One turn moves every row onto another: examples first, then more rows asked:
Q: | -1.74 | -0.04 |  3.54 | -2.32 | -1.24 |  3.06 | -1.08 | -3.02 | -1.35 |  0.79 |  0.99 | -4.34 | -3.73 | -0.08 | -4.73 |
B: | -0.02 | -2.54 | -1.47 | -3.00 |  2.85 |  1.03 | -0.62 |  1.94 | -0.01 | -0.47 |  4.12 |  3.24 |  0.95 |  0.36 | -6.71 |
M: | -0.55 | -2.75 |  1.31 | -0.42 | -2.26 |  4.59 | -3.48 | -1.57 | -0.32 |  1.55 |  0.19 | -0.49 | -4.98 |  1.64 | -5.07 |
F: |  1.59 |  1.73 |  4.10 | -1.19 |  2.47 | -0.96 |  1.47 | -1.34 | -1.13 | -3.26 |  0.52 | -2.44 | -0.34 | -1.38 |  1.61 |
K: |  1.13 | -2.46 | -0.64 | -0.24 | -0.25 |  2.27 | -1.75 | -1.93 | -1.67 |  0.03 | -2.43 |  1.95 |  1.28 |  0.87 |  1.87 |
T: |  5.21 |  0.92 | -0.48 | -0.65 | -1.22 | -0.19 |  0.32 |  1.13 |  3.83 | -3.36 |  0.94 |  1.48 | -3.18 |  0.46 |  1.82 |
H: | -1.61 | -1.64 | -0.62 | -3.58 |  3.09 |  0.61 |  0.10 |  0.11 | -1.64 | -0.12 |  3.22 |  1.19 |  2.41 | -0.86 | -6.25 |
Y: |  0.85 | -0.47 |  4.00 | -0.94 | -0.67 |  3.15 | -1.36 | -0.21 |  1.13 | -0.80 |  2.48 | -2.47 | -6.66 |  0.64 | -5.70 |
J: | -0.31 | -1.01 |  0.54 | -3.73 |  3.90 | -0.29 |  0.62 |  1.98 |  0.19 | -1.60 |  4.86 |  1.14 |  0.29 | -0.94 | -6.77 |
E: | -0.80 |  0.19 | -1.88 |  1.16 | -1.51 | -3.21 | -2.55 | -0.91 |  4.77 | -1.25 |  1.94 | -2.74 | -1.82 | -4.22 | -5.46 |
S: |  5.13 | -1.29 |  1.40 |  1.08 |  1.10 |  0.55 | -1.13 |  2.64 |  2.32 | -3.31 |  1.02 |  2.34 | -3.90 |  1.56 |  0.54 |
L: |  2.41 | -0.60 | -2.63 | -1.11 | -2.46 |  1.18 | -0.33 | -2.34 |  0.65 | -1.30 | -1.46 |  1.99 |  0.39 |  0.32 |  2.60 |
C: |  2.55 |  2.61 |  0.67 | -2.61 | -0.31 | -1.44 |  1.92 | -2.26 |  0.56 | -2.85 |  0.16 | -1.46 |  0.04 | -1.81 |  3.08 |
D: | -2.06 | -0.10 | -2.58 |  0.74 | -1.43 | -2.49 | -2.45 | -2.23 |  3.54 | -0.16 |  0.53 | -3.04 | -0.73 | -4.40 | -4.67 |
X: | -0.88 | -1.00 | -3.38 |  1.49 | -1.81 | -2.24 | -3.62 | -0.90 |  4.62 |  0.10 |  0.49 | -1.43 | -1.55 | -3.49 | -5.49 |

H turns into J
D turns into E
Where do these go?
L turns into C
F turns into S
M turns into Q

